In the data rows, 128 means zero.
Here are some points:
[101 155 169 167 113  70  51 140 155 157 119 108 157 136 176 102]
[135 140 146 114 133 108 123 153 110 131 119 143 130 135 139 140]
[178  17  98 153 141 255 178 110 129 185 133  68  51 178  98 159]
[ 22 183 207 113 113   5  64 129 194 152 181 184 255 134 117 105]
[141 110 138  96 113 141 130 152 107 141 124 131 106 112 124 123]
[162  85 109 107 140 169 160 124 144 122 131 120  82 115 111 115]
[124  90  95 131 141 205 177 114  71 136 117  88  87 143 107 125]
[121 151 162 112 116  99  94 145 142 118 139 155 166 102 121 122]
[117 182 183 101 107  53  71 170 131 114 132 157 174  99 198 117]
[117  56 166 136  95 153 129 124 196 209 172  91 156 168 123 129]
[129 172 109 110 142 101 183  86 115  55 109 154 116 106  98  96]
[147  85  73 153 135 200 186  97 112 160 120  84  74 169 110 142]
[118 111  72 131 149 179 179  94  69 112 104 123  85 133  54 125]
[138 115 134 131 137 135 149  98 163  91 137 153 136  99  85  96]
[101 164 153 123 100  79 119 142 112 137 130 137 159 129 142 141]
[ 60 163 221 135  86  15  33 142 200 195 178 142 255 149 159 127]
[182 104  71 113 143 184 139 157  72 150 101 104  44 124 143 181]
[121 199 141 113 138  71 125 133 138  79 114 170 152 123 161 133]
[ 80 178 147 146 110  65  83 156 115 161 129 136 182 138 134 150]
[151  98  96 128 135 171 137 123 121 122 119 120  82 112  98 130]
[134  86 132 143 127 153 152 111 143 159 145 107 127 152 118 136]
[171 157  98 105 148 133 201 114 106  67 109 141  84 134 153 139]
[156 135  86 107 123 146 104 144 129 125 124 133  99 110 143 160]
[159 109  83 130 152 184 154 108 127 102 119 122  77 107  76 135]
[207  98  83 104 144 218 228 125  82  82  94 121  28 113 140 122]
[ 82 171 162 123 116  69  90 131 148 116 144 149 196 116 149 118]
[185 101 102  90 135 174 225 127  73 107 109 116  50 133 151 140]
[137 132 143 135 127 123 133 148 109 167 142 113 135 156 142 166]
[156  97 110 111 120 144 144 124 133 139 125 101 106 130 142 127]
[113 154 131 136 128 104  64 127 172 119 134 143 156  97 115 122]
[148 167  71 133 160 132 190 106 112  84 129 158 104 124  95 134]
[ 99 126 133 142 127 139 107 131 101 144 127 107 137 133 129 128]
[120 143 117 123 120 105 151 119 138 128 138 147 143 146 134 132]
[134 126  82 140 145 159 176 110  81 125 107 118  87 146  83 152]
[ 94 108 162 147 116 134  71 109 188 162 163 125 194 119  76 115]
[125 108 143 132 125 129  81 151 143 160 130 116 133 128 122 139]
[111 142 129 139 127 110  88 140 103 131 116 138 141 114 105 143]
[153 112 127  85 120 148 133 138 112 132 132 135 101  99 131 111]
[148 136  98 115 143 138 117 114 141  78 131 150 109  82 104 115]
[106 172 127 119 138  90  99 157  78 120 112 160 144 104 110 135]
[144 140 116 132 122 128 126 157 100 153 124 113 111 149 181 165]
[137 126 116 134 118 144  95 123 139 120 123 129 126 105 103 138]
[ 96 111 137 120 108 106 137 132 120 177 155 122 160 155 119 159]
[148 121 104 135 141 148 166 122 112 112 114 119  91 143 140 126]
[153 129 170 114  87  86  91 171 123 182 125 106 139 141 220 158]
[105 104 131 165 121 163 125 100 158 159 131 100 134 155 107 117]
[125 152 162 151 116  82  69 149 150 155 132 121 158 119 159 139]
[ 56 142 181 158 112  80  58 139 152 162 154 126 209 138 120 121]
[134 144 134 111 132 116  96 136 137  95 143 176 145  84  78 116]
Then 16 other points, each followed by its number:
[165 111  99 126 149 189 182 112 110 100 108 128  75 123  96 120] 0
[109  89 175 140 134 145 154  99 158 143 135 108 149 159 100 110] 1
[107 147 164 130 114  72  55 161 128 158 115 116 154 134 209 125] 2
[163 140  98 149 151 144 149 139 122 117 113 133  97 129 129 145] 3
[146 129 135 116 118 125 130 158  99 138 121 128 118 140 167 156] 4
[160  92 114 134 130 182 195 126  97 161 129 101  77 169 125 162] 5
[152 118 111 103 115 132 195 130  65 143 106 112  84 143 152 149] 6
[161  83  79 126 171 211 187 107  77  90  90 123  48 119  57 113] 7
[ 36 164 177 121 118  46  99 131 190 141 171 175 239 133  92 103] 8
[110 165 127 136 133 103  97 126 112  88 111 146 145  94  92 118] 9
[104 150 110 110 137  97 141 132 102  92 121 173 141 111 102 129] 10
[162  65  84 133 146 202 162 109 127 137 121  92  58 138  90 125] 11
[135 106  99 134 141 179 141 115 135 128 131 121 102 124  83 125] 12
[135 115 113 137 124 139 111 138 115 180 124 110 127 164 141 151] 13
[113 116 200 126 129  94  64 165 150 164 141 132 177 139 158 136] 14
[131 146 135 104 122 111 151 126 114  98 129 145 126 118 133 110] 15
Which of these numbered points is nearest to each point below, ignoring the direction in which the first points spread most? Its number follows each.
[140 137 116 130 150 176 159 118 128  90 117 141 108 108  99 115] > 0
[201  51  72 125 148 255 238 122  63 160 113  84  25 176 110 175] > 5
[160 113 104  96 126 144 215 119  67 126 107 111  75 143 143 148] > 6
[ 86  95 178 159 141 139 143  96 162 147 149 112 165 161 105 111] > 1
[108 160 158 114 100  58 133 143  95 149 126 133 151 138 169 139] > 6
[117 120 112 155 138 151 116 134 138 141 138 146 139 126  72 145] > 12
[132 107 165 117 115 130 117 138 127 146 138 113 121 130 152 127] > 14
[ 86 172 199 159 105  29  14 143 159 152 125 115 201 128 196 107] > 2
[156 113 111 115 129 145 148 142  83 125 117 121 102 137 166 146] > 4
[139 129 130  74 109 126 181 116  82  97 119 146 109 119 124 123] > 15
[107 177 132 125 134  92  96 136 125  88 111 163 153  90 109 108] > 9
[168  84  85 117 121 187 237 114  57 148  99  80  40 161 125 152] > 6
[131 140 150 128 117 112 118 131 147 125 142 140 146 115 119 108] > 0
[160 105 164 107 118 129 132 179  93 168 122 112 115 155 195 174] > 4
[ 89 169 125 119 128  76 127 122 125 107 143 155 168 126  94 129] > 10
[100 158 156 117 107  81 122 142 101 131 127 136 165 127 164 128] > 6
[129 129 104 131 127 134 172 117 105 128 116 122 101 165 151 138] > 6
[145  93  91 124 154 186 162 119 103 106  99 130  76 127  82 113] > 7
[118 119 115 148 150 156 113 136 130 143 137 137 135 124  64 155] > 12
[205  87  64  95 140 225 243 112  74  82  86 120   8 121 118 123] > 15
[150 115 125 126 117 138 134 155  89 151 123 112 108 147 182 160] > 4
[128 153 103 129 145 116 120 118 101  91 103 141 121 108 104 122] > 9
[ 96 151 135 135 130 115 113 118  97 123 123 129 146 136  88 124] > 7
[122 106 105 131 116 136 126 131 110 177 123 117 124 161 148 151] > 13
[120  96  88 107 155 172 229  83 127  98 135 146 110 149  54 116] > 8
[ 83 115 155 142 116  87  71 129 162 161 144 104 171 140 116 125] > 11
[ 86 208 187 114  82   0   0 185 180 164 164 154 237 103 216 169] > 4
[197 103  62 135 160 212 203 119  87 123 109 110  34 147 115 162] > 3
[126 147 158 120 127 109 114 122 179 102 126 151 155 104 121  98] > 0
[135 117 129 122 120 125 109 140 119 141 106 106 112 138 174 121] > 2
[212  77  68  73 144 208 181 139  92 126 111 114  26 129 140 174] > 4
[ 87 122 134 118 133 109 160 103 153 127 157 153 169 142  67 115] > 8
[ 99 155 111 121 130  97 135 115 115 107 144 149 158 130 101 142] > 10
[ 97 160 184 163 106  48  33 149 154 163 122 108 195 135 188 114] > 2
[130 143 106 131 147 127 132 124  94  96  98 132  97 115  97 129] > 9
[139 109 119 138 131 141 114 131 117 132 107 106  97 137 165 111] > 2
[105 157 149 149 117  84  73 138 135 142 111 107 153 131 169 108] > 2
[ 88 182 174 104  97  34  84 158 113 137 139 154 191 122 176 136] > 6
[142  87 128 156 119 157 114 130 165 175 140  67 117 163 173 157] > 13
[ 92 140 125 120 144 124 103 143  95 109 116 151 134 108  90 109] > 7
[141  37 105 160 167 245 230  69 129 127 135  85  65 159  46 105] > 1
[171 103 110 152 139 159 146 113 113 133  90  87  74 143 154 124] > 2
[188 102  64 126 159 216 221 124  80  98  95 105  30 139 122 150] > 3
[ 47 177 181 129 109  43   7 149 153 138 145 168 228  95 120 105] > 7
[186 127  35 123 175 190 242  98  90  70 109 152  42 131  57 136] > 10
[145 150 115 153 132 120 113 150 133 147 134 123 124 138 153 152] > 3
[121 137 123  87 110 109 172 122  92  94 121 142 121 113 140 111] > 15
[164  49  65 131 158 225 198  94 122 137 113  77  46 144  81 128] > 11
[ 80 113 200 156 128 107 101 110 171 147 151 110 190 150 122 110] > 1
Here are 16 other points, each followed by its number:
[130 138 153  91 113  97 157 129 108 119 123 141 133 127 158 128] 0
[164 109  80 123 159 175 185 101 103  63  95 147  62  92  79  99] 1
[ 93 167 161  84 104  66  92 150 119  91 138 181 182  76 138 100] 2
[127 129 128 138 130 143 156 111 139 124 130 119 126 136 108 136] 3
[176 140  57  90 144 165 204 105 105  57 128 153  77 101 117 117] 4
[ 99  71 181 147 102 126  93 141 213 228 177  88 173 181 141 139] 5
[149 110 100 106 141 157 190 124  73 116 112 130  84 135 119 147] 6
[170 104  85 128 153 177 185 118 106 108 121 128  80 134 108 145] 7
[ 82 154 160 139 115  84  42 148 132 152 134 134 184 108 117 122] 8
[151  75  81 156 138 214 186  88 130 127 123  99  77 136  69 118] 9
[138 145 116 118 135 122 164 119  93 105 115 127 111 134 143 147] 10
[119  92 146 148 106 166 171 107 121 176 141  80 128 175 144 133] 11
[ 60 186 201 150  92  22  14 153 185 168 167 135 240 132 173 129] 12
[205  93 132  92 121 152 112 180  90 166 110 115  77 131 187 194] 13
[133 112 123 146 128 123 113 130 114 141 111  96 102 145 164 120] 14
[ 66 174 189 132 126  57  51 146 137 103 119 161 189  98 129  97] 15
Which of these numbered points is nearest to each point below, ignoring the direction in which the first points spread most? Its number follows each.
[ 94 160 154 144 114 101 113 128 165 129 144 119 182 141 145 125] > 3
[117 130 156 166 122 105  76 136 147 146 112  99 139 136 172 108] > 14
[109 158 160 134 141  89  95 143 158 113 141 168 172 120 135 107] > 7
[142 103  95 104 147 175 221 111  63 103 120 117  77 138  95 146] > 6
[101  60 175 136  97 140 102 132 215 227 182  93 172 169 140 129] > 5
[102 145 221  75 101  66  51 170 160 111 147 172 187  69 161  94] > 2
[184 101  42 116 169 212 255  60  71  39  79 129  14 115  47  99] > 1
[140 120  77 121 161 154 126 111 119  72 120 166  93  73  65  92] > 1
[130  74 115 150 128 197 160  92 153 148 144  97 108 121  42 116] > 9
[149 158  92  95 130 127 171 100 132  60 126 168 113 104 142 101] > 4
[133 118 115 156 145 150 204  82 156 101 126 122 103 162 115 101] > 3
[121  89 133 148 108 170 124  87 176 128 144 109 150 109  62 103] > 9
[ 69 146 197 164  94  69  86 117 148 182 159  94 214 166 175 127] > 11
[ 95 127 168 160 100  99 134 115 145 166 145  86 169 168 146 125] > 11
[ 68 197 194  94  84  13  57 155 135 115 148 171 226  98 162 111] > 2
[127 135 131 106 130 131 167 130  99 121 118 129 119 139 127 143] > 6
[107 102 151 148 121 144 111 103 184 143 154 123 165 120  63 108] > 9
[120 163 131  96 117 108 105 127 126  78 116 169 138  83 124  98] > 2
[177 111 111  93 133 157 227 103  86 104 115 125  67 143 140 138] > 0
[ 96 125 130 113 101 113 155 118 143 149 145 130 157 142 116 120] > 3
[137 118  84 140 128 153 190  87 125 129 121 116  98 156 107 128] > 3
[155 112 101 122 147 173 178 130 115 107 117 149  90 117 101 136] > 7
[130 129 132 166 134 109 102 121 122 144 112  92 117 136 149 112] > 14
[127 153  89 125 142 119 148 122 106 114 123 135 130 140 150 142] > 10
[166  84 143  74 131 171 170 114 130  82 122 145  80  87 106  93] > 2
[108 161 210 119  62  19  26 187 145 201 146 111 206 145 255 152] > 13
[142 128 112 118 126 145 152 108 137  89 120 145 114 100 108  94] > 1
[116 148 140 115 131 110 141 129  84 119 130 132 135 127 131 141] > 6
[104 113 162 150 112 134 103 102 188 149 161 122 174 120  68 112] > 9
[185 118  95 103 134 174 247 112 110  98 126 121  69 154 145 152] > 0
[ 81 142 197 163  89  70  93 131 157 187 155  97 194 160 164 126] > 11
[149  99 126 107 115 150 137 153  96 148 118 124 104 129 138 134] > 6
[148  82  85 125 139 201 231  88 112 121 137 107  81 155  83 135] > 3
[ 89  87 181 169 130 143 122  91 169 148 148 104 170 143  88  98] > 9
[173 104  85 121 148 192 190 119 108 114 115 127  68 139 104 146] > 7
[121 119 156 156 119 122 116 153 119 192 142  97 153 167 146 171] > 11
[119 134 197  88 111  82  95 143 162 100 150 146 164  86 143  93] > 2
[156  80  92 148 150 207 220  91 114 124 125  98  79 162  96 139] > 3
[ 71 177 197 131 116  54  60 151 176 147 163 167 226 125 139 125] > 7
[ 72  94 217 152  89  65  52 140 255 236 200  99 231 178 175 123] > 5
[ 74 179 171 148 114  50  29 160 122 150 129 138 188 121 126 142] > 8
[116 176 147 113 108  68  19 200 113 155 130 137 165 111 199 176] > 13
[132  73  85 141 145 188 153  93 141 135 120  89  82 138  71 121] > 9
[192  91 124  93 115 160 164 146  81 159 105  88  48 142 193 155] > 13
[156 116  97 127 129 152 106 154 133 152 133 112  98 123 142 161] > 12
[155 170 117 116 145 122 168 131 121  82 112 144 106 124 164 133] > 10
[135 119 139 159 124 129 115 109 135 147 104  84 118 146 156  99] > 14
[128 137 131 151 133 114  95 118 130 133 106  95 119 133 153 110] > 14
[135 128 129 124 122 135 100 135 169 152 140 118 131 129 156 148] > 12
